rotation steps, each row followed by its count of steps
The counts run from 0 to 1470.
[141 131 108 109 117 120 145 124 118  84 143 107 173 142 111 126  97 119
 143 118 177 132 146 109 135 101 113 120 137 119 163 129  53 119 107 156
 144 136 127 147 119 149 153 121 118 160 167 178 172 144 164  57 144 138
 126 127 141 138 151 167  99 153  96 134 101  71 118 140 100  78 137 132
 177 120 153  74 170 103  86 129 115 139 107 140 145 114 116 141 134]  401
[128 125 127 113  93 105 152 121 141 125 146 146 158 166 112 112  94 139
 140 131 173 127 132 108 142 123 127 109 138 120 153 143  67 106  94 155
 131 139 116 160 130 139 144 135  91 165 171 159 186 125 142  34 152 139
 146 149 123 136 139 169 114 135  92 124 132  86 110 111  99  98 133 127
 185 122 106  96 177  76  78 138 118 149 112 112 125  99 125 131 153]  1136
[138 119 119  98 112 130 149 125 140 115 166 124 143 130 119 131  87 137
 134 119 138 144 137 101 155  81  96 110 159 134 154 105  96 107  94 149
 100 166 119 121 127 143 156 145 131 166 163 167 167 130 149  70 138 120
 144 133 113 104 148 153 121 151  97 179 101  89 101 126  92  57 156 123
 178 102 126  75 195 110  69 128 109 133 122 132 121  89 103 147 125]  849
[135 100 122 114 115 128 148 126 143 112 166 152 146 156 105 126  89 128
 139 116 160 114 160 106 149 115 107  91 147 117 153 108  83  86 131 158
 118 141 142 147 108 173 143 134 115 156 167 157 174 176 144  76 149 155
 123 131 113 143 135 151 108 153  99 151 103  80  84 151  79  79 140 134
 189 119 124  71 166 102  90 125 119 139  99 123 143  87 120 156 136]  1140
[121 127  95 133 131 117 163 123 134 114 145 125 145 151 114 116 107 133
 142 122 160 120 156  91 130  84 125 124 158 112 151 136  85 106  99 146
 123 139 115 150 135 145 149 112  96 154 167 190 182 131 156  67 133 124
 131 130 133 111 150 144 120 152 104 138 112 105 119 130 115  53 153 136
 188  97 127  54 176  91  78 153 101 118  93 129 132 118 110 125 116]  1055
[139 125 112 117 107 109 147 135 121 111 120 154 151 179 105 119  88 133
 153 109 183 138 144  90 146 123 115 102 151 122 151 139  85 113  82 157
 130 133 126 154 128 157 134 145 113 156 179 160 165 143 159  50 156 143
 169 131 123 131 144 157 106 150  88 145 127  92 111 125 103  93 148 146
 177 114 119  70 171  83  90 138 100 137 113 131 106 105 128 141 138]  761
[135 108 123 121 108 126 135 150 126 105 144 160 136 175 112 126  80 139
 142 129 167 131 151 102 132 112 116 106 137 103 147 128  82 119  82 152
 116 142 129 159 155 152 124 148 112 156 184 167 166 143 133  40 143 147
 145 137 119 150 146 159 111 143  84 131 108  85 102 132  93 116 138 115
 166  98 123  84 193  74  87 125 114 153 101 111 122  90 117 143 124]  1099
[133 103 131  99  97  98 161 115 138 112 182 139 145 163 141 146 104 152
 144 162 171 139 149 103 133  91 127 122 111 122 160 138  72 104 116 155
 128 126 134 132 106 153 148 152 123 168 143 132 187 161 137  53 141 157
 121 136 113 135 142 144 109 147  79 134 120  75 114 144  91  76 129 137
 168 113 141 101 191  88 112 136 102 144 110 126 140  96 114 120 126]  90
[132 120 110 126 133 119 167 106 126 110 155 131 125 153 129 128  96 115
 153 138 166 127 138  77 140 104 105 117 157 134 139 137  87  92  91 162
 115 132 110 130 118 145 143 131 102 128 151 163 183 161 165  54 154 113
 152 124 124 128 143 156 120 154  85 143 121  90 115 129 110  57 157 161
 153 112 130  65 177  78 109 143  80 136 126 113 131 103 118 143 116]  731
[144  97  96  90 107 121 156 115 147 106 169 132 129 166 123 143  84 137
 157 126 132 145 135 103 143  79 122 133 150 130 171 120  88 119  91 153
 120 138 115 136 123 144 170 133 118 166 159 162 174 123 126  82 133 136
 133 124 116 125 155 134 130 154  77 161 105  75 105 120 106  78 142 137
 188  82 131  62 173  96  76 146 104 123 133 123 137 113 106 143 119]  1190
[124 102 114 102 134 128 158 122 124 101 172 119 125 130 134 136  89 139
 145 138 146 124 157  96 118  77 114 128 148 117 147 109  88 104  92 147
 101 132 118 121 129 154 145 140 133 144 142 176 183 156 145  67 129 134
 112 130 125 118 160 142 114 165  98 145  87  83 106 143 107  54 147 134
 148  88 150  65 191  97 104 134  97 129 114 122 143 106  93 146 104]  32
[133 124 106  95  95 116 159 105 147 111 164 115 165 126 119 128  96 135
 135 141 144 144 119 108 153  80 127 127 144 146 159 124  71 115  95 142
 121 137 116 128 111 147 156 138 108 184 159 174 185 124 152  59 137 125
 143 132 123 106 135 140 116 153  95 153 114  77 121 113 105  67 133 121
 184  98 139  87 182  99  76 130 117 132 105 131 117 112 112 129 145]  573
[136 135 109 121 124 117 146 127 131  93 147 126 156 168 120 143 119 141
 137 137 152 147 155  73 117  72 116 127 136 112 162 143  83 107  99 159
 106 132 127 147 129 152 151 120 112 145 189 163 174 145 146  66 139 136
 143 130 132 120 151 140 126 149  81 147 119 102 100 141 118  67 119 103
 192  94 151  75 187  99 103 158 113 142 107 136 129  98 127 123 123]  1254
[140 101 119  96 116 122 153 118 118  95 156 144 139 163 137 124 102 146
 133 135 160 132 147  96 123  81  93 118 146 113 148 118  91 102 111 157
 128 142 125 135 122 150 168 167 134 139 171 168 196 152 144  62 135 162
 129 123 125 123 151 121 120 160  80 169 105  94 110 143 110  75 140 130
 153 110 150  74 184  97  88 144 102 140 121 142 120  91 127 160 113]  607
[131 106 131 114 116 133 164 106 137 102 165 130 122 154 129 122  81 116
 140 129 157 127 136 107 144 104  87  97 145 130 143 114  76  87 100 155
 117 139 118 122 118 155 154 148 122 140 162 151 178 154 145  58 142 122
 141 133 116 145 148 159 120 143  85 155 110  76  98 132 101  85 146 164
 153 127 123  78 186  93  74 118 107 157 128 124 147  84 117 159 126]  969
[119 115 126 132 119 109 170 130 124 133 154 152 130 150 115 136 106 135
 156 123 184 124 161  84 144 102 120 114 141 112 141 130 101  99 100 152
 106 135 138 132 118 162 117 129 111 154 146 158 160 173 164  65 144 137
 144 131 115 114 147 145 105 161 104 136 108 105 109 151  95  50 156 158
 169  98 116  74 189  88 113 132  90 132  92 109 118 100 101 131 123]  48
[134  95 132 128 116 120 146 140 130 113 162 146 120 165  98 132  91 149
 153 125 157 124 170  92 138  87 108 110 130 106 144 116  95 127  96 144
 112 142 121 132 145 154 130 149 129 173 159 150 151 148 125  50 139 167
 131 133 117 144 163 145 114 140  91 133  95  98 100 156 101  71 155 119
 182  97 130  84 195  99 102 138 118 139 102 123 130  70 108 131 113]  586
[123 117 118  99 117 137 143 128 149  96 183 134 138 150 127 160  97 155
 132 134 125 138 140  86 134  82 127 130 155 123 148 113  88  92 111 151
  80 157 126 113 135 145 145 139 126 142 158 171 177 149 146  65 144 133
 134 140 112 109 157 149 122 165 113 157  95  99  91 132 102  71 126 110
 166  74 140  88 188  92  99 151 119 142 108 112 143  94 105 141 119]  34
[111 119 120 115 116 126 149 134 145 112 165 137 134 155 134 136  90 152
 150 110 147 136 142 113 124  83 127 128 151 124 162 129  71 107  60 147
  83 124 112 146 130 134 148 115 126 145 154 159 177 139 122  86 137 141
 130 145 122 121 163 160 115 137 101 139  86  57  95 124 105  79 126 133
 173  93 120  64 179  96  71 141 116 131 123 118 148 117 105 138 117]  615
[131  97 115 119 110 115 168 105 129  99 175 139 127 157 133 123  94 121
 142 152 180 137 144 105 143  94 110 120 132 115 155 122  79  95 113 158
 141 130 127 135 109 158 146 150 113 151 154 168 194 161 149  57 137 134
 133 113 124 126 148 133 125 142  76 130 114  86 116 128 107  73 150 163
 156 121 137  90 196  81 102 134  91 150 118 121 136 102 129 143 112]  1207
[132 139 112 122 124 137 133 124 131 124 160 137 130 153 117 134  93 129
 156 118 155 135 144  56 140 107 117 116 165 125 157 144  71 107  67 157
 107 134 117 144 135 136 142 137 120 139 151 151 150 143 137  39 170 136
 140 135 129 128 155 177 109 128 102 139  97  86 112 117 110  72 142 129
 171  88 131  82 192  83 114 159 106 145 135 103 132 105 124 147 121]  1132
[131 109 121 114 107 124 155 126 141 109 180 130 145 145 113 130 100 145
 131 118 145 138 150 106 151  75  96 109 147 128 150  99  96  96 106 146
 109 153 121 125 117 163 154 153 130 167 168 160 178 143 136  76 133 139
 136 132 111 116 157 128 122 144  98 172  96  95  94 137 101  50 148 121
 182 107 132  78 186 115  71 129 116 132 108 142 126  83 112 145 121]  848
[141 118 142  88 101 108 140 121 126  97 149 149 151 165 126 141  93 156
 124 151 151 146 136  92 129  94 105 110 134 123 151 124  97 111 114 158
 118 145 129 130 127 158 146 169 124 150 170 149 188 151 147  41 149 147
 151 133 111 122 140 131 120 161  75 167 121  93 105 143  89  92 119 103
 162 106 152  94 203  95 106 131 110 151 111 126 105  75 123 148 131]  467
[130 111 110 101 122 125 142 120 129 117 142 152 149 140 125 111  81 114
 145 115 171 126 140 108 136 116 107 106 157 119 154 128  67 105  83 157
 134 116 133 150 119 156 144 137 112 150 170 178 184 148 157  69 142 145
 128 130 132 134 130 147 108 154  93 139 110  65 100 127  92  93 142 154
 159 106 126  62 172  84  95 119 103 137 119 109 125 120 120 163 132]  1038
[135 124 127 122  99 110 146 132 125 107 146 141 142 178  87 130  98 153
 149 106 156 128 145  81 152 107 118 109 144 126 142 121  93 113 102 151
 105 161 115 129 134 144 146 145 132 164 152 146 152 149 144  37 163 152
 168 147 107 133 169 162 101 151 104 153 101 100 110 137 107  71 162 130
 188 108 122  87 179 100  82 148 119 135 116 142 122  70 119 129 133]  348
[124 125 132 116  89 106 152 104 129 101 166 140 147 153 127 121  88 140
 134 147 154 129 126  94 126 101 110 115 141 135 134 134  74 102  72 147
 101 118 110 129 119 152 145 161 120 157 158 156 194 149 145  47 153 140
 138 152 117 139 145 144 108 140  84 133 114  66 108 127 118  81 119 137
 152 109 135 100 193  88  93 141 120 140 120 122 112  75 129 133 135]  192
[126 133 113 132 119 124 135 127 136 115 144 140 135 160 100 134 101 121
 153 104 148 147 142  70 148  84 109 112 147 133 166 127  72 130  78 153
 116 135 135 142 137 155 150 121 118 156 176 154 141 130 141  58 150 137
 147 135 125 148 161 159 120 132  78 152 109  96  98 128 109  80 139 136
 195  91 127  69 197  96  90 144 114 144 120 116 130 100 121 137 133]  417
[118  92 122 105 104 114 165 127 146 138 179 156 117 147 133 143  93 153
 157 138 152 145 143 103 130  89 136 131 142 116 164 130  98 109  78 147
  89 136 119 130 127 146 140 142 123 160 139 149 175 142 128  74 134 145
 136 139 106 115 150 133 120 148  94 140 102  79  96 131  99  69 143 145
 170  80 114  74 189  82 102 140  96 123 116 101 135 112  95 134 118]  1128
[149 110 130 100 129 117 151 158 128 113 136 139 140 170 129 147  98 165
 144 124 167 146 166  96 113  96 103 116 132  94 160 134  97 122  97 165
 115 160 120 149 142 145 149 149 145 161 163 133 172 141 122  49 139 161
 134 133 115 116 148 160 120 148  79 148 111 105 111 146  97  78 138 106
 180 105 130  82 185  96  94 140 100 140 121 133 128  98 100 131 115]  106
[117 127 133 102 116 122 139 132 131 107 152 135 173 128 123 131 100 150
 119 135 160 121 161 108 116 104 123 115 154 110 141 130  76 104 100 149
 107 150 129 145 134 145 131 145 115 161 167 185 192 149 149  46 141 146
 124 157 136 101 130 164 104 160 118 142  95  91 103 136  88  74 126  93
 159  96 137  93 187  93  99 138 120 136  86 117 127 106 105 138 135]  1318
[112 135 124 138 114 115 161 128 157 129 162 141 149 157 104 118 110 134
 143 124 167 123 153 101 153  99 117 114 145 114 157 126  73 105 124 146
 134 157 137 147 140 145 152 120  96 163 172 165 173 133 141  45 139 137
 128 137 116 122 154 157 124 131 100 137 117 112 105 121 100  72 153 137
 191 121  98  77 190  84  72 141 116 140  95 127 143 108 117 128 146]  180
[122 122 142 122 121 126 149 144 128 112 151 159 141 150 110 137  88 137
 141 107 171 131 154  90 142 112 106  99 140 121 132 120  92  93  93 153
  96 144 141 127 123 164 109 134 121 142 165 154 156 173 156  64 149 132
 153 140 108 128 140 160 105 156 104 150 106  92  89 148  82  77 140 145
 157 102 118  74 194  87 105 117 108 147  96 108 121  92  99 151 129]  186
[130 122 141  90 116 110 149 130 138 114 133 146 167 143 115 146  89 151
 124 126 156 127 141  96 143 125 119  99 154 135 133 127  97  88 116 158
  91 156 123 128 125 148 135 144 113 153 158 159 179 167 162  48 159 137
 146 154 111 115 125 173  97 172 111 157 118  88 105 139  77  75 134 113
 167 113 130  84 178  91 104 133 106 134  92 109 116  94  97 147 149]  1042
[121 127 141 118 117 114 151 129 129 127 134 163 137 154 109 126  89 137
 147 104 162 121 146  90 147 120  98  94 161 132 134 118  96  98  92 155
 101 138 129 133 127 158 137 139 118 144 158 155 158 163 157  62 152 144
 155 151 106 129 145 155 104 158  95 158 103  88  95 135  87  70 151 157
 160 120 107  63 177  91  86 133 104 132 110 124 117  88 110 155 140]  286
[156 114 106 110 125 118 148 132 150 128 156 140 134 166 117 136  97 137
 141 146 159 142 152  82 144 112 107 110 132 117 164 145  80 112 110 164
 127 146 124 148 138 147 142 133 100 160 178 136 171 136 131  42 159 127
 133 121 121 133 126 171 124 139  69 132 151 101 104 129  91  87 137 118
 196 102 125  90 182  80 116 144 102 148 112 105 127 102 113 129 130]  1374
[149 115 119  99 110 116 133 101 133 100 160 127 148 152 114 143  96 145
 146 129 133 129 135  71 137  89 115 120 157 134 150 128  84 105  92 153
 107 121 110 127 116 155 165 150 131 150 152 150 175 153 147  56 158 155
 138 139 123 132 148 139 105 163  92 164  97  77 106 137 119  59 135 117
 169  90 165  83 171 115 109 155 114 123 125 129 119  81 129 142 119]  809
[135 119 134 106 124 118 146 137 139 127 145 143 163 139 116 152 107 157
 134 129 159 121 167  85 131  99 108 112 138 117 152 135  84  93 120 159
 102 147 140 137 113 161 127 130 121 157 161 140 167 177 147  66 149 151
 123 143 110 115 124 158 103 165  98 151 114  85  92 158  76  54 121 110
 178 105 135  80 177 102 128 141 105 136  89 108 133  93  96 139 137]  941
[121 113 130 100 101 112 152 151 131 102 158 141 146 169 125 148  84 163
 159 120 174 133 154 116 115 122 136 126 136 100 156 132  74 113  81 154
 110 158 119 149 141 128 142 131 135 156 147 153 172 137 133  55 138 158
 141 149 120 127 165 171  95 149 110 117  95  68 116 132  91  93 135 122
 169 112 117  82 178  93  84 137 107 144 101 129 154 114  99 123 129]  583
[146 123 103  91 103 134 129 109 147 105 169 126 158 147 113 140  88 134
 137 135 133 146 117  85 159 100 121 120 160 142 166 126  65 106 111 159
 114 142 125 138 116 148 153 141 110 161 168 158 174 148 143  50 164 135
 134 138 122 129 131 165 108 145  98 159 114  74  97 119  99  90 123 109
 177  92 148 100 186  95 105 144 123 145 129 107 128 101 131 147 132]  296
